What is the hidden score of each row? Scores go from 0 to 40, and 20 is about the middle. The score is a weighted sum of the row's numbers plus the product of two more (or one squared), each taken from its middle value.
[-15 -16  10  -4 -30  16  56 -26  -3  15  -7  -9  22 -65  29  48  27  -6
  62   2] -> 17
[-69   9 -51  33  61 -13 -21 -13  41   5  55 -11 -28 -21 -24 -31 -17  -4
   2  -8] -> 21
[-49   7 -22 -12   2  18  24  37  12   1  40 -19 -39  14   9  -5  16  -9
  24  34] -> 24
[  9 -24  30 -30 -29  12  48 -24 -30  17  35  45  -1 -14  42  47  10 -47
  25  13] -> 12
[ 11   1  13  21   0  28  21  19 -17 -42 -26  -2  15  32 -10  16  27  26
 -30  15] -> 19
[-38 -13 -15 -23  24 -28  -8  -2  60  53  17 -22 -25  12 -46 -23 -47 -11
  -8  -9] -> 31
[-28  -6 -10 -28  11 -29 -23  -7  35   0  46  18 -46 -14 -11  -6   4 -57
  -7   3] -> 23
[-17  11   4  22  34 -19 -60 -34  23  30  68  13 -26 -38 -47 -19 -14 -20
   2 -32] -> 31
[-52 -15  -5 -15  45  -7 -38 -26   3  26  67 -26 -42 -34  22 -15  -8  10
  -7  -8] -> 28
[ -4   0  12 -31 -36 -18  11 -20 -21   9  24  24  15 -27  -1  19   2 -21
  23 -10] -> 18
[ -1 -32 -14 -27 -43  -9  27 -54  23  48 -51  -9  17 -20   2   7  -4 -41
  26   4] -> 25
[-30 -14  29  35 -26  -2   5 -34   5  22   7  12  20   7  26   4 -48   7
  15  -3] -> 16
[  9 -30  29  -4 -22   3   5 -17 -36  26 -28  19  33 -37  -8   9  -2  -7
  34 -38] -> 9
[ 22  25  -6  34  19  82  66  37  -1 -48   4  44 -19  46  17 -26  30  -7
 -56  21] -> 11
[-13   5  -1  33 -32  28  25   1 -11  -5  28   6  -1  26  87  41  10  11
   3  54] -> 12
[ 33  26 -32 -33 -13  22  13  14  24 -11  12  -5 -11  -2  17  26  39  26
  16  18] -> 14
[-11  39 -11  10  40  -3   2  37 -14 -33  -8 -16 -52  30  33 -43  19 -34
   5  13] -> 15
[ 25  17  32   2  10   0 -27  31 -26 -14   9  12  13  23 -51 -13   9  61
 -55 -32] -> 29
[ 28  33 -23  36  48   3 -45  37 -48  -9  17   6 -24 -19 -50 -49  21  45
 -63 -24] -> 38
[-53  11 -38 -19  49  14  -9   7  39   0  53  -5 -47  11  -5 -15   2 -28
  -6  28] -> 17
[-11   5   0   8  36 -20 -20 -52  19  49   3  26 -18 -39  -5 -47 -19 -15
  10 -25] -> 16
[ 42  28  -9  13  -1  -9  15  24 -18   8 -25  15  -2  10  -1 -28  -6  -9
 -14  -3] -> 17
[ 26  19 -22  23   6  -1  -4  40 -45 -17  40  16 -40  30  -3 -10  23  -6
 -25  -6] -> 27
[-25 -12 -19 -41  35   1   2  16  41  -5 -12 -23 -25  38 -16  -5  19   6
  -5  24] -> 30
[-55  13 -32  39  45  17  -5   0  31  -3  50   4 -76  -4  36  16  35  -6
   9  67] -> 28
[ 52   9   6  -2  -1 -13   1  10 -23 -23 -62 -19  12  16  15 -13  24 -48
 -24  -1] -> 5
[ 33  36 -13   0  13   1  26  -6 -17  18   8  17 -38 -10   4 -19  23 -35
  18  19] -> 15
[-26  47 -57  -5  55  23  13  45  31 -30 -14  15 -50  12 -13 -23  65  38
 -39  36] -> 16
[ 23  19 -15  13  -7  16  30  24 -28 -24 -37   0   9  24  43  20  27  12
  10  22] -> 15
[ 15   0 -15  -5   3  22  26 -25  -7  15 -12  41  -4  -7  14 -31  39 -41
  -5   9] -> 19
[-30 -29  -8 -35 -24 -29 -43 -15  12  43  27   4   9  -7 -26 -29 -75 -39
   4 -12] -> 22
[  3 -27  16 -16 -39   5   1   5  -7  -5  -3  14  25  -6  35  10   6 -23
  15  15] -> 12
[ 38  10  20 -23 -57  -1  -9  23 -40 -10  -8  -2  58  36   0  16 -42  14
 -14  -6] -> 18
[-12  -1 -20  38   0  26   9  22   5 -26  13  12  10  40  26  19  10   4
  32  44] -> 13
[ 23 -32  11  42 -48 -54  -3  11 -32 -42 -54 -39  77 -46  20   0  -3  -4
  32 -55] -> 11
[-19   9  20 -27 -12  -7   6 -31  12  12   6  28  26 -52   2   3   3   1
 -28 -19] -> 18
[-58 -33  21  35 -21 -55  -5 -53 -28  26  52  18  36 -82  34  30 -36 -34
  64 -38] -> 11
[-17 -11  35   5  28 -28 -37 -15 -25  11 -23 -20  22 -33  -1  -6 -28  34
 -14 -18] -> 20
[-25 -32  -9 -23  26  -2 -38  20  36  41  40 -12 -23   5 -61 -17 -28   8
 -26 -28] -> 33
[-21  16 -11  19 -17   6  17  43 -18 -29   2 -11 -16  47   1 -14   6 -19
  14  13] -> 20
[  9  -5 -38 -18  34  -5 -15  49  57  -4 -30   3  14  41 -73  10 -18  18
  -2   3] -> 22
[-28  14 -42 -58  26  -5  27  17  29  30  42   5 -51 -10  -1  -6  23 -39
   9  -4] -> 28
[ 18 -25  -5  53  -9  -1   8  15  -3 -44  26  48  43  32 -16 -28   1 -55
 -30   3] -> 16
[-37 -15  17 -21   0   4   9 -61  -4  50 -10  26  -8 -63  30  -9 -45 -53
  18 -12] -> 18
[-15   0   1 -43 -36  -1  17 -16  13  45 -23 -48  -4 -45  43  20 -25 -33
  77 -16] -> 20
[ 67  22  15  89 -24 -18 -30  69 -30 -91   5  36  55  77 -82 -58 -34   5
 -87  10] -> 13
[ 25  31  13   7 -16 -21 -27  24 -46 -27   3 -11   1  24 -49 -20   4  10
 -44 -21] -> 34
[ -1   5  14 -13   2 -35 -23  -8 -22  23  15   4  15 -11 -37 -13  -8   9
 -33 -35] -> 19
[ -4 -45  18  17 -43   5   7  13 -55 -29  -6 -34  27  21  69  47 -27  25
  25  30] -> 27
[  3 -47  34  20 -33 -62 -44 -18  10  11  -6  16  48  -6  -6   8 -66 -20
 -11 -19] -> 16
[ 18  12   0  15   2  35  71 -43  -8 -12 -40  37 -12   1  45  -3  59 -86
  48  52] -> 7
[ -6 -10  14  24 -11 -24   7 -37 -32  30 -28   4  17 -63  51  19  23 -17
  42 -13] -> 3
[ 46  -5  30  27 -12  32 -21  31 -48 -21 -39  -2   3  52 -13  -2 -10  37
 -23  23] -> 26
[ 27  -3  -1   3 -12 -21   5  22 -28 -42 -37 -24  41  15 -48  13  22  55
   1 -29] -> 21
[-30  11 -16   9  37 -49 -49   7 -25  18  59 -16 -51 -27 -23 -32   6  27
 -24 -31] -> 33
[-47   9 -22 -45  39 -20   8 -32  31  32   7 -23 -53 -48  23  10  10 -27
   5   0] -> 23
[-53  40 -49 -46  17  33  41 -39  17  42  18 -43 -60 -54  49   3  49 -13
  67  10] -> 20
[  1   8  -1   9 -13  30  53 -18  13 -17 -27  25   3   5  22  24 -10 -48
  25  38] -> 11
[-22  24 -13  31  67  -1 -49 -21  -1  13  10 -22 -18 -16 -21 -50 -10  49
 -32 -19] -> 27
[-11   5   7 -55  29  -4 -40 -37   8  26   5 -33 -24 -17  -3 -21 -27  17
  16 -37] -> 33
[  7  54 -39  -1  19  19  30  -5   4 -11 -28 -21 -26  -8  54 -24  25 -35
   2  29] -> 6
[ -2  -1 -19  -9   6 -17  -2 -15  47  17  14  45   1  -8 -52 -25  -1 -20
 -45 -13] -> 22
[ -6 -48  39 -38 -49  -2  12 -41 -26  29   6  41  28 -48  16   5 -13 -10
   7 -14] -> 24
[ 40  -7  11 -42 -45  28  36   9  -6 -42  -7  35  33  37 -17  47   2 -10
 -32  14] -> 16
[ 38  15  11  18  22  23  28  38 -14 -66 -40 -18   4  16   9  11  44  -1
  -6  11] -> 13
[-53   8 -19  -2  48 -17 -45 -41  39  57  43 -38 -31 -22   1 -28 -30   7
   9 -16] -> 22
[-11 -21 -12 -17  -4 -25 -21  17  -3  20   6 -13  13   6 -15   3 -14  15
  -9 -15] -> 27
[-17  13 -25 -12 -30  -8  61 -14  91 -12 -51 -24  45  18 -18   0   8 -10
  24  -9] -> 3
[  7  20 -23 -54  20  16  26 -22   9  12 -12  17 -14 -24 -26 -18  15 -21
 -11 -26] -> 22
[-12 -16  22   9 -19 -47 -19 -13 -43   1  17 -15  23 -24  21 -16 -12  33
  15  -3] -> 24
[ -2  16 -12 -24 -37   7  27 -33  -1  -5   5 -26  -5 -33  65  18  40 -14
  44   8] -> 11
[-70  13 -11  43  43  23  -2   4   8 -12  49 -25 -31  -9  11   2  19  -2
 -27  11] -> 18
[ 63 -15   8  47 -31  31  20  43 -34 -50 -37   6  41  47  -2  39  26  29
 -14  22] -> 17
[-18  41 -19  24  46 -26  -8 -59  69  44  15   4 -31 -52  -9 -23  24 -43
  13  11] -> 11
[-14  10   9 -40 -23  -3  22  12   2  -3 -38 -10  15  22  -6  52  -6   7
  25  -4] -> 13
[-20  25 -36   2  23  59  25  32  16 -22  17 -16 -23  38  14  15  23  23
   6  19] -> 10
[ -4  23   1  30  32  30 -24  18  22  12   5  22 -14  28   1 -33 -46  48
 -19  11] -> 13
[-10  -1   1 -44  -6 -21 -26 -25  23  27 -22   9  -2 -17  -4  13 -19  -1
   2 -13] -> 19
[ 82  14   6 -52 -14  -3 -47  20 -13  -3 -30 -13 -44  24 -13  13  26   6
   2  -4] -> 30
[-71   3  15 -25  56  -4 -14 -76  20  70  22 -18 -64 -50  47   2  14  -2
  11 -19] -> 11
[ 69  49 -38  -8 -11  50  67  17 -11  -7 -14  20 -54  49 -10 -67  47 -28
 -32  10] -> 27
[ -5  19 -40 -81  32  26  77  12  63  33 -27  26 -48   1  15 -34  42 -50
  -4  26] -> 33
[  20   13  -22 -115   25   20   10   18  -25   18  -44    5  -55    5
   49    9   33    4  -25   30] -> 28
[-25   1 -35  13  51  13   9 -15   1  11   9 -19 -48 -11  42   4  31 -24
  15  22] -> 27
[ 20 -12   5   0 -26 -16 -15  19 -18   3  -3 -12  27  10   9  14 -13  23
   2  -4] -> 19
[  4 -23  28  -2 -41   5  28  27 -40  -7 -22  24   8   5   1  39  21  31
  -5   6] -> 27
[ 30 -13  -2 -35   5  18  18  -4   7  -4  -2  37  -2   0 -48  -6 -15 -16
 -40 -13] -> 28
[-31   1   8  16   6 -23 -29 -28 -23  24   2 -26 -18 -46  -4 -37 -28  -5
  30  -8] -> 31
[-30 -29  -2  56  63 -25 -60  29  28   4  62 -29 -22 -15 -24 -34 -11  22
 -27 -18] -> 28
[-23 -45   9  36  26  -9 -32   1   9 -18  34 -11   8 -10  16   5 -28  23
 -19  17] -> 25
[ 30  20  13  44 -20 -17   3 -50  18  -1 -34  11  33  -5 -10 -16   9 -18
  17 -24] -> 5
[  7  26  -3  -2   0 -11   3 -11   3 -34 -18 -35  29  20 -23  -5 -10   5
   3 -31] -> 17
[-76 -12  -9 -21 -10 -21  -6 -64  29  55 -19 -30  -3 -42  54  20 -33 -11
  86 -29] -> 13
[ 35  -9   9 -36  -4 -10   0  -8  17  29 -28 -16   5  18 -53 -15 -33  28
  -7 -29] -> 24
[ -5 -14   9 -17 -22 -29 -21 -77 -21  74 -30  11  32 -31 -18 -14 -56 -10
  30 -40] -> 13
[ 26  -8  -1   0 -29  28  52  14  -9 -70   3  22  35  35 -21  28   4 -27
 -37   4] -> 13
[ 16  -9  13  -6  31  -7  30  16  17 -10   8  47 -36  23  13 -34  27 -25
 -19  17] -> 35
[-11 -19   1 -23  12 -15 -17 -22 -25  21   3 -20 -13 -46   2 -16  -2  43
  -7 -19] -> 34
[ 46 -49  48  18 -36   8  -3  39 -22 -29 -27 -12  51  48  11  51 -65   9
  33  -7] -> 8
[ 61 -22  28  19 -60   5  -7  33 -19  -8  -3  40  40  44 -27  17 -20 -16
  -9   7] -> 16
[-34  12 -19 -55  15  -6  33 -61 -13  66  49  19 -75 -52  25  -4  20 -47
  24 -21] -> 24
[ 39  46 -17  31  -9  53  77  24 -37 -57 -60 -32 -15  11  59 -23  87   3
  34  43] -> 13
[-19  -5  22 -34   7   7   5 -43 -12  48 -21  -5   0 -57  10 -11  -2   3
  24 -26] -> 22
[ -4  -5 -17 -55 -55   1  39 -10 -24   6  10  -3  -7 -25  -6 -15 -22 -29
  22 -31] -> 28
[ -3  15  -9   1  46 -15 -36  17  14   0  13  19 -23  42 -24  10   7  37
 -22  36] -> 23
[-23  40 -22   0   7   5   3  -1 -12  15   6   4 -12  -9  20 -41  51  15
 -11   8] -> 13
[  3   6 -11  62  14 -19 -47  36 -73  -8  75  -1 -25  11  33 -17   8  23
 -41  19] -> 30
[ 35 -40  28   3 -86 -22  15   8 -21 -11 -39 -40  96 -16 -52  31 -27  11
  18 -57] -> 27
[  1 -17  17  19 -11   3   4 -25 -12 -15   0  -8  26  -1  21  32  20  28
  -8   9] -> 17
[-39  -4  11 -14  30  -9   2 -88  23  67   8  13  -6 -67  21 -32 -14 -68
  48  -3] -> 8
[ -8   2  -8  51  -4 -12  13   8  -8  -2   2  -7   5  -5 -14  36  -5  39
  46   1] -> 22
[-21  -2 -10  -1 -25  -7  -2 -38  12  26 -24 -31   4 -28   3   7  10 -12
  44  -4] -> 20
[ 21 -12   9 -11 -38  13   9   3 -27  -6 -17  -8  23   6   4  37 -12  15
  19  -6] -> 21
[-11 -27  28  26 -17 -50 -56  20 -59  -3  45   9  19  -6 -14 -21 -30   7
 -32 -23] -> 26
[-52  13 -57 -34  27 -37  16 -54  41  83  26   1 -67 -63   4   2   4 -51
  19 -14] -> 34
[-15  25 -21 -34  20  18  22  19  33   7  -3  36 -37   9 -15  -6  22 -42
  -8  16] -> 17
[ 28  15  13  -4  10  25  -2  13  31 -29  -6  21  -4  72 -10 -21 -17  23
 -49  17] -> 12
[  1  -7  31 -12  -3  -5 -22  -4 -44   0   6  -4  36  15 -34  -9 -40  47
  -6 -23] -> 27
[-45  -4  16  33 -22  17   8 -64 -38  11  31  -9  -7 -50 123  18  13 -24
  44  19] -> 6
[ 24  11  -2   1  29  20 -19   8 -24   0  53   9 -52  10  16 -20  49  30
  -8   4] -> 25
[-43 -16 -41  33  18 -60 -28   5  26 -19 -25 -50  29 -51  -6 -25 -26  47
  17 -40] -> 21
[-103  -17  -10    6   33  -47  -48  -39   11   75   42  -11  -28  -83
   -2  -34  -18   13   25  -39] -> 30
[ -1   7  10  20  21  -2 -12  24   7 -30  -6  -2   0  15 -10  -9   7  23
 -14 -10] -> 17
[ 29  -4  24 -44 -44  48  72 -36   9  40 -33  44  10  13  29  31  -5 -60
  65  29] -> 4
[-45  41 -42  44  34  23  -9  48 -22  -6  32 -23 -58  22  27   1  17  47
 -14  41] -> 24
[-58 -26 -13  13  47 -46 -59 -48  57  44  -3  -2  -1 -47 -32 -80 -24  25
 -14 -30] -> 27
[  51   24  -31   32   11  -10  -17   51   33  -39   11   37  -19   58
 -104  -62    1   -4  -54   10] -> 26
[  3  10 -30 -28   8  -8  25  -3 -11  23 -18 -34 -10 -31 -28 -20   1  -3
  17 -23] -> 28
[ 65  25  -1  11 -29  13 -11  -2 -11 -39  -2  30  27  29 -37   9  -4  28
 -26 -13] -> 22
[ 22  16 -19  36  33   0 -37  20  17  -9  58  54 -22  19 -40 -52  28  -9
 -76   6] -> 18
[-31 -22 -28 -39 -17   6 -21   4  70  53   5   6 -10   3 -20  39 -16 -14
  32  20] -> 19
[ 16 -10  -9  29 -50  28   9  24 -47 -15  27  10   8  22  -9  46  15 -24
 -33   9] -> 23
[-15 -21  -7 -11  -9  26  22  27   4 -11  22   3 -13   7  33  27   7 -28
  12  16] -> 20
[-36   5   2 -14  -6   6  20 -43  -2  55  50  45 -13 -27  33   1 -17  -9
  47  10] -> 20
[-18 -24  18  23 -12 -30 -35   4   2   7  12  -6  38  -9 -34 -16 -24  33
 -25 -26] -> 23
[-38  25 -17 -10  19  44  21   3 -19  30  29 -32 -59 -23  89  36  19   9
  56  43] -> 19
[-53  -3 -13  44   6  20  -2 -29  13  32 127  34 -11  -9 -23   9 -27 -24
 -19  -3] -> 19
[-22 -27  26  18 -23 -36 -33 -18 -15  25 -12  -1   5 -29  29  13 -31   8
  26  -2] -> 20
[ 55  18   7  -9  -6 -41 -36  21 -39 -15   5  18  39  -7 -53 -46  11  22
 -46 -37] -> 27
[ -8 -58  60 -14 -22 -28 -28 -39 -45   9 -30  25  42 -55 -40   3 -39  22
 -27 -47] -> 29
[ 10   6   8  16  20  29  12  25   9 -28 -13 -14   2  18  -4   2   3   7
   4   6] -> 17
[ 62  36 -29  16  19  24  28  51 -10 -38 -14   1 -28  59 -28 -24  28  36
 -26   5] -> 27
[ 11   1  35 -35  42 -19 -65  13 -29  37  -8 -19  -8 -25  -3  -6 -45  51
 -15 -37] -> 28
[  0  18   6 -23 -14 -16  20 -31  13  29 -37 -11  30 -10 -47   9   5   1
  56  -8] -> 11
[  1   9   2  15  34 -42 -34   5   5 -16 -23 -38 -16  14  -4 -14 -37 -14
  -1 -26] -> 11
[-28   3   3  -5  28   7 -38  20  15  16  36   8 -45 -24  52  -7  35  -7
 -30   1] -> 15
[ 10  18   0   3  13 -30 -40  19   5   9 -16 -36 -13  -5 -36 -75 -31  15
 -30 -20] -> 35
[ -5  -4  -1  -2 -19   7  -9   0 -19  27   6 -13 -11   4  33   4  -4  -2
  28  11] -> 20
[ -1 -11 -14 -63 -23  19  21 -11  36  32  -9  13 -14 -18 -13  23  10 -55
  24 -22] -> 18
[ 20 -17  24  -9 -13   5 -24  25 -36  -5   6  17  -1  13   9  59  13  11
 -18  11] -> 16
[  6  37 -27 -25   6   4  31  -9  10  23   1  17 -11 -18  -6 -15  -3 -13
   7 -15] -> 17
[-22  -8  55 -11  15 -23 -50 -18   2  12   2  -4  10 -12 -34 -24 -30 -42
 -16 -40] -> 24
[  2 -25  12 -38 -35  25  47 -34  30   1 -28   9  21  21  11  42 -44  11
  45  34] -> 20
[ 52  14 -29 -71  26  64  42  66 -12 -21  -4  -9 -37  48  19   1  49  15
 -45   8] -> 25
[-16  16  -2 -35  10  29  16  37  30   5   0 -16 -41  -4  51   4  13  28
   6  20] -> 17
[-13  21 -33  49  -2   5  19  44 -17 -75  -3 -29  18  51   0  28  32  14
 -22  35] -> 13
[ 67  24  15  33 -43  34  26  50 -48 -49 -36  20  22  55 -21 -23   8   5
  -8  21] -> 20
[ 14   0 -22  15  -8 -17  -5  26  21 -30  -3 -14  16  -8 -36  -9  25   7
 -20  -7] -> 20
[-29 -27  12  20 -37 -31 -13  -5 -39   1  19  -7  57 -17  45  34 -58  35
  27  -5] -> 16
[-70 -13 -20  23  24 -34 -56 -41 -16  64  33 -10   0 -42  38  21 -27  12
  11  -3] -> 22
[  2  43  -5  22  42  38  15   5  36 -20  46  -2 -41   2 -25  15  12   8
   2   7] -> 29
[ -1 -17 -19 -12  20   1   3  44  61 -39 -39 -19  27  30 -50   3 -17  12
 -18  -2] -> 17
[-10   0  10   2 -11   4 -30   6 -15  -2  28 -12  11  32 -20  10 -46  -8
  -7   4] -> 23
[  0  11  24 -36 -26 -23  14 -46  20  26 -39   4  42 -30 -31  10 -30 -20
  28 -17] -> 20
[-48 -11 -16 -53   3  14  50 -43  77  33  16  15 -45 -22  72  38  25 -51
  46  24] -> 24
[-19  -2  18  12  41 -56 -81 -19  23  35  17  -9  -6 -41 -34 -32  -5  13
   8 -43] -> 17
[ -2  -1  11  31  24  25 -38  62  13 -17   1  -5  -9  44  -5  -9   4  34
 -31  15] -> 17
[ -7   7   3  14  34 -44 -67 -41 -22  23  70 -26 -25 -70  -2 -50 -15  20
 -14 -50] -> 39
[  0  -9  37  34   5 -14 -45   4 -31  -8 -11 -22  -9 -28  40  -2   7   2
 -11 -32] -> 16
[-23  17  -1   4  55  -4   2  15  45 -22  -6 -32 -41   6  -8 -37  12 -55
 -24  -5] -> 15
[ -2 -55  36 -20 -27 -50 -32 -13  24   4 -23  -1  65 -12 -33   0 -55  19
 -29 -53] -> 20
[ 50  12  -4 -63 -22  23  55  20 -10 -14 -57  12  18  20 -57   3   5   2
 -10 -11] -> 26
[-13  -4  22 -33  -5  19  16 -34  -3  31  -7  20  -5   3 -19  -8 -21 -23
  18   4] -> 20
[-39  14 -24  28  23  32  19  18   2  21  57  -4 -21  23  63  28   4 -20
  28  73] -> 17
[-12  43  -6  97  49  -3  -6  20  24 -33  -5   1   1 -15 -32 -63  -6 -53
 -35 -18] -> 12
[ 17 -21  42  15 -43  19   1   9 -39 -50 -24 -13  42  19  25  29 -13  51
 -21 -10] -> 20
[-54  29  -2 -28  94 -31 -56 -54  42  37  53 -25 -65 -57 -11 -40 -33 -36
  -4 -34] -> 31
[-25  39  -3  34  92  -8 -43 -41  22  37  35   2 -50 -40   1 -55  14   2
 -38  10] -> 20
[-26 -39  29 -12 -15 -23 -15  -6  14  53 -25 -24  20 -34  46  36 -41 -11
  10   6] -> 14
[ -5 -18  19 -15  31 -22 -44 -14  -9  25   0  27  -9 -15 -13 -36  12  25
 -25 -13] -> 23
[ 57  -4  33  66   1  28 -20  39 -43 -50  -6  53  18  32  22  20  40 -20
 -27  23] -> 3
[ 47  23 -15 -15 -11  24  61  -4  26 -11 -43   1  -2   6  11  38  53  13
  24  26] -> 14
[-82 -23  -7 -40  46 -54 -33 -56  71  29  14 -28  -4 -53 -17 -28 -32  15
  14 -35] -> 23
[ 14  -3  11 -22 -20  -3  16   4 -13   7 -50   5  35   1 -62 -10 -30  13
   8 -32] -> 24
[ 54 -38  33 -51 -71  21  38  61 -40 -75 -46  31  62  69 -39  34  15  19
 -13  17] -> 22
[  0  27   2  43  13   2  15 -30 -23  19  -8  19 -10 -48  35 -24  24   2
  41  -9] -> 11
[ 45  25 -13 -12  10  10  -2  14  -7   4   4 -22 -38   2  20 -22  19 -30
   2   9] -> 21
[-26   8 -38 -27  11 -30 -17 -27  -9  48  30  -1 -38 -29  -5  -5  42 -22
  -6 -24] -> 25
[ 11   1 -40  11   6  18   9  18 -11 -12  11 -11 -36  -3 -33  -8  18  -4
  -6 -10] -> 33
[ -3  -3  11  19  18  -1 -41 -10 -20  12  42   4 -29   7 -13   2 -14 -14
   2  -1] -> 20
[ 18   8 -33  37  29  58  39  70   4 -59  18  -3 -40  21  64  23  98   9
   3  57] -> 21
[  0   1 -16 -15  39  -2 -28  45   6  -6  38  21 -41  16  10 -30  10  22
 -58   1] -> 28
[ 11 -10  19 -22 -46  23  46 -10  28   4 -22  10   8  10  25   5  -1 -47
  38  24] -> 12
[-11 -12  16  77  -4  17   5   2 -53 -43  58  31  30   7   5   4 -24   3
 -50  18] -> 17
[  1  -2   5 -58 -62   2  32  13  14  16 -33 -55  18  -9   5  30 -31  15
  33  -5] -> 30
